The rows below fall into families. The same turns and mirrors carry the whole set onto itself and the rows of a family onto each other. For each named row, which other rows are in its family? Write them in the order they are listed.
These 15 rows form 5 families of 3 rows each.
nub: [ 22.8 -26.8   5.7   5.8  31.7  -5.0  -3.7  -1.1 -24.6 -10.2  19.9 -10.6
  18.0 -15.6   6.1   0.6  33.1   3.8  10.4   2.3 -23.3 -21.3 -16.2  11.6]
sogul: [-11.2   3.7  -7.2  18.1  22.1   4.8  -5.5  -3.3 -11.1  -3.8  -8.5  -1.6
   7.7 -12.0  -9.2  54.3   3.8  25.9 -12.8  35.5  -7.4 -32.4 -14.5  10.2]
tedo: [ 35.5 -30.6  12.6  11.6  25.4  -9.3   6.1  14.6 -17.4  -7.1  13.3 -17.8
  21.3 -31.0  -2.6  -7.9   4.6  21.0 -15.2  -0.1  -8.5 -13.1 -24.6   3.7]
zezi: [ -1.4  14.5 -20.9  -8.6  17.6  -6.2 -13.5   0.2 -11.5  11.9   4.7  11.5
  25.4 -12.9  -1.4  47.3   3.2   7.3  -6.4  20.3 -19.8 -21.2   4.5  11.4]
sen: [ 27.6 -30.1  -4.6 -18.9   3.3   3.5   9.7  -6.9  -4.3  -8.7   9.2  -8.3
  19.3 -23.0   1.8  -7.4  20.4   6.5  -9.3  -3.0 -12.8   0.9  -3.2   0.5]
vir: [ 16.1  10.8  -4.0   2.4  16.4   7.0  -2.7 -15.1 -18.3 -13.6 -17.1 -19.0
  31.1 -12.5 -29.7 -10.0   2.8  26.6  -7.8   5.7  17.2 -22.6 -33.5 -30.6]
Vomu: [-12.6  28.1  -9.5  -2.2   1.3  -4.3   9.0 -16.1 -11.2 -19.2 -12.3  -8.2
  26.6  -8.3 -32.7   7.8   7.4  19.2   6.3   9.4  15.7 -31.6 -21.8 -16.3]
Kanid: [ 26.7 -27.3  13.5 -22.5   0.8   0.4   3.5   8.2  -6.1   4.2  12.7 -11.2
  27.6 -15.8   9.1  -0.8   6.7  -8.9   5.5   4.3 -17.6 -22.2 -27.2  -2.2]
Bas: [ 16.3  -8.1  11.7  -6.9  11.8   4.8  -4.9   6.5 -11.3  -5.6  21.4 -21.5
   8.4  -4.9  -9.8 -16.9  36.8  10.4  -3.7  -0.4 -22.6 -26.4 -23.3  -7.0]
Butip: [-10.2   5.4 -17.8   6.5  13.5   3.6  10.0   2.6 -26.1  -1.7   1.5  -5.9
  -3.3 -13.4  21.6  36.6  12.9  13.1 -10.9  33.4 -12.6 -20.8 -13.8  10.4]
rul: [ -8.5  -0.6 -24.0  -2.4  12.6  -3.8   3.9  16.4 -19.4 -14.0   5.6  17.2
  14.6 -14.8  -8.2  45.3 -13.8   1.5 -11.1  25.7 -28.0 -24.8 -16.4   2.5]
migik: [  7.9   0.4 -13.1  25.8  39.3 -15.1   0.7   7.1 -17.9  -3.1 -10.0   9.6
  14.9 -16.6  -4.2  40.0  -8.6  22.1   7.1  17.9 -14.8  -9.8  -7.0  17.5]
Kevem: [ -3.8   8.0  -2.8  -7.1  -0.1  13.8   0.9  -9.9  -4.1 -20.7 -18.7 -21.6
  36.8   5.3 -27.9   6.5 -18.7  20.6   7.7   5.8 -11.5 -11.5 -17.7 -32.2]
veki: [  6.6   5.2  10.6  13.5  22.1  -6.7  -5.4  -5.6  -8.0  -4.2 -15.5 -23.4
  40.0  -0.1 -33.7  18.1 -15.1  42.4  -5.2  -2.6   6.7 -26.5 -31.4  -7.8]
siduf: [  0.8   7.9 -11.3  -9.9   0.9   6.9   8.6 -25.8 -13.4  -4.5   0.4 -22.0
  40.3  -2.9 -33.3  12.9 -12.1  30.8 -24.7   0.9 -13.1 -30.9 -20.6 -27.7]

Which other rows belong to the same family as siduf? zezi, sen
Which other rows belong to the same family as Kanid? rul, Kevem
Which other rows belong to the same family as veki? tedo, migik

The rows below fall into families. The same turns and mirrors carry the whole set onto itself and the rows of a family onto each other. For each named row, which other rows are in its family? Write them in the order they are listed.
These 20 rows form 5 families of 4 rows each.
gafif: [ 11.0  22.5  -3.0   6.3  10.5  -7.8   0.7   4.8 -15.0 -14.3   3.2   2.5
 -18.6  13.0  -8.3  37.1 -22.7 -32.8  16.0  -1.6  40.1   4.6  -2.1  42.9
   1.4  -2.3 -12.6  13.7 -14.8  -5.6 -23.4  18.1 -35.2  -5.6 -13.6   3.2
   4.2  -8.1  -9.5]
pifi: [  2.7  11.1  17.2   8.7   6.3  -6.2  -0.1   8.3  -9.6 -26.4  -9.7  25.9
  14.2  15.6 -18.0 -11.3  24.6   7.9  14.3  14.1   0.3   7.1  -4.4  20.7
   4.9  -4.4   6.6  21.5 -27.2   3.4 -17.9  -2.9 -31.3 -17.7 -10.6  -2.2
 -12.4  -2.5 -12.1]
maruv: [  8.4  17.1  16.6 -14.2  23.5 -26.2  -3.0  -8.5 -20.5   2.2   5.4  23.5
   8.3  -6.1  -2.7  21.4 -16.2  26.3   1.8   3.0  37.7 -12.2 -19.7  -4.2
  -8.9 -16.8  13.4   2.8  27.6  19.4  20.1 -12.1   4.4 -12.8   7.9  18.0
   2.6  -6.8 -17.6]
lebat: [  9.6  17.0  19.1 -16.1  18.9 -25.5 -13.9 -10.2 -11.6   3.3  12.0  24.4
   0.0  -7.5  -3.4  27.3 -13.6  41.1  -6.3   2.6  38.9   5.2  -8.8  -3.1
 -10.8 -16.6   4.9   9.1  27.6  17.7  14.6 -11.3   0.2  -8.3   5.6  20.0
 -14.8  -8.6  -7.4]
Seb: [  2.4  -0.4  11.8   2.5  13.1 -11.0  -2.8  11.9 -10.5 -24.9  -6.8  23.0
   7.4   4.7 -19.1  -3.5  27.5   0.5  11.8   6.2   4.3   4.7  -9.2  15.1
  12.5   2.3  11.2  20.8 -21.1  -4.3 -20.3  10.0 -40.0 -25.7  -4.5 -14.2
  -0.1  -3.6  -9.3]
rik: [ -9.7   3.7  20.8   2.2   4.7   0.1  -5.0  14.3 -19.0 -18.9  -2.4  19.4
   5.8   7.7 -19.9  -9.1  27.6   0.7   8.8  13.6   2.8   1.8 -15.7  21.5
   5.8   2.7   6.4  19.2 -21.3   0.9 -22.2   1.8 -34.3 -25.4  -6.2  -3.9
  -1.7   1.6  -6.5]
Doli: [ -1.7  10.8   2.7  -6.8  20.1   9.9   9.8 -44.0   6.4  11.5  13.6  -7.0
  13.6  -6.3  -4.5  25.3 -14.7  23.6   0.5  -5.7  16.8  20.5 -12.1  14.7
  11.0 -41.1 -16.0 -32.5  -1.3   7.5   0.0   3.2  -1.9  -6.3   1.6  -7.4
 -15.8  -5.4 -20.9]
kad: [  1.1  16.4  -5.9  -5.9  29.6   7.7  15.3 -37.9   3.0   4.6  16.5  -4.0
   5.9 -10.6 -10.1  32.8  -8.9  22.5  -1.8  -3.6  23.2  14.3 -15.2  11.1
  13.7 -30.5 -12.1 -35.7   1.6  18.3  -4.0   1.1   4.5  -4.0   7.8 -10.8
 -19.7  -1.7 -26.4]
Vezi: [  7.2  30.7  -1.2   4.9  12.9 -12.4   3.0  14.2  -6.1  -7.9   2.7   6.5
 -18.4  15.9 -16.5  29.3 -21.6 -27.4   9.3 -13.7  31.6   5.4  -4.1  37.6
  -4.4  -3.9 -11.2   9.2 -21.2 -14.8 -27.7  14.6 -36.8  -4.4 -22.4  -1.3
   3.0  -5.5  -9.5]
Gif: [ 11.3  20.1  19.8 -11.9  17.8 -14.2  -6.4  -8.1 -13.6   2.0  10.0  17.0
   4.6  -4.5 -12.3  31.3  -9.3  45.9  -1.6   8.9  29.7  -4.7  -1.3  -9.3
 -10.5 -19.5  12.5   4.0  30.0  12.0  15.7  -9.1   2.1 -12.3  11.2  18.7
  -8.8 -13.3 -15.4]
Davu: [  3.5  29.2   0.8   0.0   2.8  -7.0   4.5   1.9 -15.9 -16.6   2.4   7.8
  -9.0  14.4  -9.7  37.3 -23.6 -31.4  12.1  -8.6  26.8   7.0  -5.4  39.4
  -8.7  -3.5 -11.4   7.3 -24.9 -10.9 -24.3  20.0 -36.6   1.8 -14.2  -9.3
   7.2  -6.7  -6.4]
visi: [ 16.2  37.8  -4.6  -0.2   7.5 -18.8  -2.4  -1.2  -3.2 -12.8   3.5   1.5
 -18.8  12.0 -20.4  36.6 -29.2 -23.9  15.8  -0.4  20.3  14.8  -3.3  46.0
  -1.7   0.2  -7.5  11.7 -22.2 -11.9 -26.7  11.0 -29.6  -9.1 -12.1   0.9
  -1.6 -10.6  -6.3]
Gad: [ 11.4  24.0  25.1  -9.8  25.9 -17.1  -8.6  -8.5 -11.8  -2.4  14.9  22.5
  12.8  -0.5  -5.8  33.0 -14.5  34.7  -4.8   9.6  30.8 -10.5  -6.0 -10.8
 -17.8 -20.5   7.4   4.9  24.2  14.5  19.1  -7.9   2.2 -10.5  13.3  17.3
  -3.4  -8.4 -17.8]
sogu: [ -1.7   1.3  22.0   1.5   8.7  -3.1  -9.4   9.7 -17.7 -16.2  -7.6  21.2
   7.0  17.9 -24.9  -3.0  27.4   0.2  15.7   6.9   7.1   5.4 -15.2  15.3
   5.7  11.5  10.6  20.4 -17.5  -2.9 -20.7   7.9 -37.6 -25.2  -4.1  -2.6
  -4.3   0.8  -2.5]
Buz: [  3.9  -4.6  10.8   4.2   8.0  -2.5  -6.6   9.0 -16.2 -21.7 -13.3  16.2
  12.8  18.4 -23.4  -7.6  28.7   6.4  15.9   6.7  13.9   1.9 -10.8   9.6
   2.9  -1.2   6.0  16.9 -24.5   0.8 -26.1  11.7 -33.5 -28.1  -3.5  -5.8
  -1.0  -8.4 -14.4]
Nubi: [ -7.4  12.0  -1.8   0.1  26.4  13.1  12.4 -38.5   3.7   6.3  -0.5 -12.2
  12.3  -7.5 -10.1  25.0 -15.8  15.7   4.8 -11.9  23.0  11.6  -7.9  17.7
   4.7 -26.1  -8.2 -41.6  11.4  16.7  -3.9   5.5   8.4 -15.7  -0.5 -12.1
 -10.9   2.2 -16.9]
femo: [  8.9  18.6  22.8 -14.6  24.3 -18.7  -8.3 -11.5  -7.3   1.9  11.9  22.6
   2.6  -8.6  -5.7  28.4 -12.7  37.0  -7.1  -1.4  38.1  -8.4  -2.9  -4.7
 -11.1 -17.0  15.2  -3.9  22.1  19.2  20.0 -11.0  -4.3 -15.9   2.7  25.9
 -14.1 -14.3 -21.0]
ziter: [ 10.5  34.9   5.4   1.1   3.9  -9.9  -1.2   6.2 -13.5 -17.1   3.2  -5.3
 -11.7  12.4 -15.1  40.8 -23.3 -29.0   9.3 -10.5  23.4   6.4  -2.8  35.2
 -13.2  -4.7  -8.2  11.5 -20.1 -16.9 -29.8  12.7 -32.9  -5.4 -10.1  -7.0
   7.5  -4.4  -7.9]
garit: [ -9.8  18.5   4.0 -10.1  29.8  18.5   6.4 -35.5   2.8   8.5  15.9  -9.5
   2.8  -6.6  -5.4  27.7 -16.9  20.6   1.2   1.1  15.4   6.5 -12.7  17.4
  11.5 -30.0 -14.4 -36.4   2.7  21.0  -8.7   6.2   7.9 -13.3   4.7  -9.6
 -19.9  -2.3 -12.4]
Lelen: [-10.4  21.8   5.5  -5.9  23.4  13.2  11.9 -39.9   4.4   4.9  17.9 -10.4
   2.1  -9.0  -1.7  24.0 -22.2  21.9   1.4   1.6  26.5  10.6 -11.4  12.3
  16.7 -33.6 -12.6 -34.0  -1.4  15.0  -6.8   5.4   8.4  -3.0   4.6  -3.5
 -14.5  -4.0 -20.6]

Which other rows belong to the same family as Gad? rik, ziter, garit
Which other rows belong to the same family as gafif? lebat, Doli, Buz
Which other rows belong to the same family as Davu? Gif, sogu, Lelen
Which other rows belong to the same family as visi? pifi, maruv, Nubi

